In the data rows, 128 means zero.
Here are some points, one per row:
[162 106 176 145 106 154 145 139 192 138  94 119 169 148 111 150 146 195
 161 194 141 133 132 135  88 161 164 173 166 131 166 137 185 101 155 177
 179 178 155 106 129 118 183 151 177 103 134 163]
[196 110 134 140 129 162 154 102 167 197 176 170 199 126 164 104 134 110
 112 144 147 149 167 161 104 188 168 178 139 155 144 125 111 118 140 146
 109 151  96 106 165 163 125 115  95 157 173 168]
[149 144 149 191 159 173 118 183 136 160 136 173 187 161 108 201 207 124
 185 141 109 179 133 171  93 106 112 135 135 131 192 146 111 148 146 143
 147 146  92 204 109 115 168 139 125 138 135 140]
[124 164 149 184 154 172  98 116 153 100 116 103 167 155 113  93 158 184
 121 134 121 194 208 191 145 183 134 148 134 137 184 167 125 179 142 102
 156 124 115 135 161 150 107 154 164 130 102 142]
[157 169 171 183 148 156 188 105 118 166 162 131 149 134 103 151 135 113
 120 149 155  93 163 162 142 176 205  73 133 151 189 140 177 171 117 177
 189 110 185 164 119 119 122 146 123 103 171 107]
[167 186 102 120 105 175 118 144 129 207 127 115 113 125 163 162 147 143
 154 153 178 124 183 106 112 126 147 192 127 148 132 110 122 199 158 113
 174 111 131 182 192 127 102 143 146 131 108 151]
[130 179 128 166 118 119 153 152 132  94 173  76 173 139 115 142  86 111
 144 102 133 113 162 103 118 141 109 176 180 165 134 117 194 111 109 129
 148 138 116 112  99 114 116 185  98 130 155 145]
[175  99 152 123 192 108 108 176 113 137 160 166 171 103 114 157 118 156
 183 168 151 135 176 173 150 167 170 182 175 185 127 165 140 127 200 192
 167 100 137 140 133 111 116 149 174 153 166  98]
[174 160 115  97 159 143 141 135 144 102 181  82 177 156 132 105 192 160
 176 193 122 123 189 160 135  84 172 106 145 106  90 109 159 160 158 125
 122 143 154 173 160 170 172  93 155 145 151 161]
[140 102 111 125  87 116 116 126  86 138 123 151 155  94 113 129 146 168
 180 111 127 102 135 152 157 125 115 117  96 110 155 160  98  83 139 127
 152 180 131 179 171 115 138 110 149 176 130 145]
[165  97 155 178 187 120 178  94 144 128 176 106 115 186 131 138 103 166
 162  97 203 173 145 143  98 146 149 146 143 134 117  89  92 169 106 158
 126 146 171 137 152  99 175 151 133 125 159  93]
[158 183 114 192 190 151 139 112 111 120 145 173 192 171 164 186 134 136
 135 154 102 152 147  82 142 180 154 162 153 143  92 190 107  96 106 110
 156 126 182 146 183 140 136 124 116 115 176 149]
[110 122 129 162 114 118 178 122  52 175 109 161 144 160 143 126 174 112
 133 131 185 152 150 140 166 128 124 161 199 110 120 148 186 162 168 180
 129 129 141 145 178 192 152 160 109 140 107 153]
[ 84 175 175 117 164 163 127 164 203 170 162 109 186 119 154 177 133 163
 121  71 159 158 128 166 142 163 172 133 121 151  89 184 140 114 181 160
 179 180 128 174 171 184 182 128 138 131 130 105]
[ 88 174 152 148 183 106 129 105 141 189 115 155 101 166 170 116 161 149
 123 173 136  91 169 119 127 110 114 112 162 175 143 196 105 138 151 106
 121 159 114  77 115 119 190 129 143 153 155 124]
[142 157 138 102 134 131 140 148 147  80 122 189 138 144 151 149 117 133
  65 143 129 134  99 157  86  95 165 145 185 106 171 183 111 153 151 114
 108 155 171 138 141 112 128 158 106 153 108 136]
[124  98 165 146  82 125 169 193 131 146 146 180 152 157 184 117 158 121
 127 120 116 148 198 127 115 173 105 118 165 186 139 126  88 147 126 101
 131 109 186 129 127 137 150 164 164  83 166 151]
[100 173 186 134 120  74 139 157 164 172 193 144 132 138 155 163 158 174
 165 181 119 154 113 170 195 164 160 182 127  91 189 117 141 112 143 114
 150 163 135 149 176 156  99 128 148  85 123 103]
[113 119 132 158 133 132 170 138 195  97 101 182 133 156 148  99 165 110
 142 146 202 133 167 116 173 127 131 185 106 110 124 180 170 145 143 158
 136 122 147 190 104 178 132 149 111 146 186 146]
[105 165 137 120 185 121 126 180 142 190 116 169 161 135 112 110 132 135
 160 175 137 170 111 171 117 157 185 103 132 130 121  87 116 114  82 121
 187 166 128 138 152 182 104 181 172 186 131 185]
[177 132 136 158 121 107 184 110 161 129 106 150 112 130 182 183 174 170
 133 140 125 130 135 162  91 119 108 133 151 182 119 104 204 150 130  86
 165 104 141 174 145 190 129 132 148 201 152 110]
[126  99 176 156 141 177  92 159 150 179 167 100 154 116 153 174 111  69
 139 180 172 175 107 163 153 121 116 124 129 101 128 180 163 157 132 139
 144 127 161  94 135 132  92 107 176 171 165 115]
[134 144 128 165 150 172 180 195 111 142 192 143 138 175 183 136 103 165
 128 167 166 115 163 188 168 162 130 169 125 157 189 174 171 172 145 170
 188 207 160 160 170 126 162 126 153 210 156 161]
[165 131 144 113 165 158 122 163 125 130 108 152 163 128 125 184 120 141
 141 157 182 151 115 178 210 185 149 171 134 176 149  80 155 148 118  92
 149 158 124 115 112 111 198  79 141 116 109 135]
[126 103 119 116 160 140 203 121 176 172 142 146 126 162 132 151 129 106
 132 121  92 124 169 125 181 152 132 173 148  94 124 157 147 163 171  96
 125 127 153 142 116 146 173 178 178 175 107 155]
[168 196 125 166 149 126 171 125 169 175 112 161 137 169 155 121 186 120
 129 118 122 128 114 136 159 142 109 166 138 173 108 114 152 153 173 198
 114 202 181 119 120  82  72 156 174 143 125 160]
[179 128 157 120 172 172 122 139 194  96 154 141 149 106 131 107 176  89
 153 166 169 161 119 126 196 133 143 132 175 184 175 113 145 121 106 145
 170 169 115 126 208 121 185 191 161 126 116 102]
[102 155 138 108 151 132 147 128 184  99 145 164 141 149 156 127 147 142
 180  95 159 135 116 121 141 132 135 112 135 126 188 124 135 152 184 164
 180  71 147  92 181 142 116  81 144 171 117 200]
[138 182 136 119  92 175 128  97 170  94 147 175 115 111 167 196 114 163
 183 191 130 136 149 153 160 141 118 104 153 117 113 125  90 165 171 182
 162 170 102 143 118 180 118 154 148 134 129 149]
[208 131 180 174 127 119 145 155 158 129  96 117 145 155 152 138 120 159
 149 138 166 107 107 159 180 152 150  89 152 162 150 187 111 182 194 111
 147 153 144 156 148 157 127 192  98 178 162 190]
[124 107 142 182 153 146 116 138 136 163 130 139 129 150 175 114 152 123
 137 137  88 118 150 114 170 136 148 166 159 130 130 104 118 152 148 192
 127 132 177 167 104 186 176 154  96 174  57 137]
[166 176 153 176 175 183 174 189 111 126 141 135 106  86 192 101 144 129
 163 112 106 169 102 143 113 178 159 152 163  94 124 149 155 120 159 114
 130 169  95 119 140 132 149 110 146 110 185 143]
[123  92  83 134 173 118 134 123 174 152 165 167 127 158 152 125 134 131
 128 128 112 127 100 142 125 125 122 126 154 198 137 119 175 189 177 125
 127 199 158 166 130 167 140 157 124  86 177 169]
[128 169 123 182 120 141 105 135 169 167 140 167 140 150 148 131 167 171
 107 108 188 117 147 129 176 132 130 170 190 106 141  99 137 148 152 164
 106 108 165 164 113 183 179 164 205 169 187 159]
[ 87 117 183 141 156 170 146 147 104 106 141 134 110 148 114 149 120 151
 103 155 141 166 139 100 156 144 167 115 153 183 129 114 151 123 168 151
 101 145 121 206 175 108  93  97 183 163 144 148]
[171 159 161 120 137 183 149 141 138 180 131 192 185 148 138 133  95 193
 189 153 175 158 146  98 158 109 173  96 164 145 161 168 206 123 112 101
 138 144 143 143 141 111 168 168 170 139 100 134]
[167 180 184 102 159 190 163 139 125 179 142 131 125 159  87 123 122 144
 170 119 122 180 117 170 136  96 142 202 164 181 179 174 104 141 119 121
 152 168 179 120 104 207 140 141 104 131 188 140]
[114 140 145  86 131 202 136 138 105 121 180 117 149 152 146 158 214 192
 153 154 154 133  84 161 136 195 109 122 112 159 114 171 163 133 132 152
 106  91 146 146 137 122 117 178 108 140 156 118]
[114 132 129 146 109 129 144 133 181 176 115 154 114 144 153 135 152 131
 134 134  87 165 174 151 184 120 143 159 152 114 124 137 181 158 143 179
 131 125 155 166 151  63 188 163  97 170 204 168]
[204 112 193 114 199 123 118 158 111 155 189 157  90 149 155 183 171 185
 100 117 168 148 194 108 165 132 112 122 104 114 154 151 175 117 140 172
 184 161 144 141 120 157 141 157 119 139 128 201]
[156 177 107 150 189 161 153 192 153 142 126 123 130 104 104 152  87 145
 140 179 148 135 171 179 109 146  91 111 102 135 158 149 145 123 137 177
  79  99 157 146 187 190 150 128 145 116 127 143]
[143 156 104 138 102 106 148 194 165 120 142 117 144 139 122 181 194 179
 146 137 127 179 148  91 141 179 193 129 127 140 154 183 138 195  90 171
 108 172 114  91 140 165 117 110 141 176 138 102]
[137 116 140 172 119 135 119 139 100  92 167 144 120 161 174 187 144 114
 166 141 163 152 163 170 145 100 211 184  77 186 148 153 174 124 145 142
 131 156 156  91 138 171 156 178 189 131 148 154]
[168 170 134 120  90 102 156 139 116 159 172 104 124 167 146 125 108 115
 114 160 156 171  83 118 130 154 142 136 104 178 173 184 117 131 119 188
 160  93 136 181 118 141 201 129 195 135 143 129]
There is one direction along which these points spread out most. Take the direction at right angles to it along which they spread out most. Go by this last direction. For each point below, how far along it does it lie, from 0 to 99? 50 is the average, and the first point above lies past it. One standard deviation of the points above along it is 16.
[138 182 136 119  92 175 128  97 170  94 147 175 115 111 167 196 114 163
 183 191 130 136 149 153 160 141 118 104 153 117 113 125  90 165 171 182
 162 170 102 143 118 180 118 154 148 134 129 149] 16
[102 155 138 108 151 132 147 128 184  99 145 164 141 149 156 127 147 142
 180  95 159 135 116 121 141 132 135 112 135 126 188 124 135 152 184 164
 180  71 147  92 181 142 116  81 144 171 117 200] 22
[156 177 107 150 189 161 153 192 153 142 126 123 130 104 104 152  87 145
 140 179 148 135 171 179 109 146  91 111 102 135 158 149 145 123 137 177
  79  99 157 146 187 190 150 128 145 116 127 143] 42
[166 176 153 176 175 183 174 189 111 126 141 135 106  86 192 101 144 129
 163 112 106 169 102 143 113 178 159 152 163  94 124 149 155 120 159 114
 130 169  95 119 140 132 149 110 146 110 185 143] 61
[114 132 129 146 109 129 144 133 181 176 115 154 114 144 153 135 152 131
 134 134  87 165 174 151 184 120 143 159 152 114 124 137 181 158 143 179
 131 125 155 166 151  63 188 163  97 170 204 168] 50
[137 116 140 172 119 135 119 139 100  92 167 144 120 161 174 187 144 114
 166 141 163 152 163 170 145 100 211 184  77 186 148 153 174 124 145 142
 131 156 156  91 138 171 156 178 189 131 148 154] 63
[171 159 161 120 137 183 149 141 138 180 131 192 185 148 138 133  95 193
 189 153 175 158 146  98 158 109 173  96 164 145 161 168 206 123 112 101
 138 144 143 143 141 111 168 168 170 139 100 134] 55
[123  92  83 134 173 118 134 123 174 152 165 167 127 158 152 125 134 131
 128 128 112 127 100 142 125 125 122 126 154 198 137 119 175 189 177 125
 127 199 158 166 130 167 140 157 124  86 177 169] 60
[105 165 137 120 185 121 126 180 142 190 116 169 161 135 112 110 132 135
 160 175 137 170 111 171 117 157 185 103 132 130 121  87 116 114  82 121
 187 166 128 138 152 182 104 181 172 186 131 185] 33
[134 144 128 165 150 172 180 195 111 142 192 143 138 175 183 136 103 165
 128 167 166 115 163 188 168 162 130 169 125 157 189 174 171 172 145 170
 188 207 160 160 170 126 162 126 153 210 156 161] 55
[167 180 184 102 159 190 163 139 125 179 142 131 125 159  87 123 122 144
 170 119 122 180 117 170 136  96 142 202 164 181 179 174 104 141 119 121
 152 168 179 120 104 207 140 141 104 131 188 140] 76
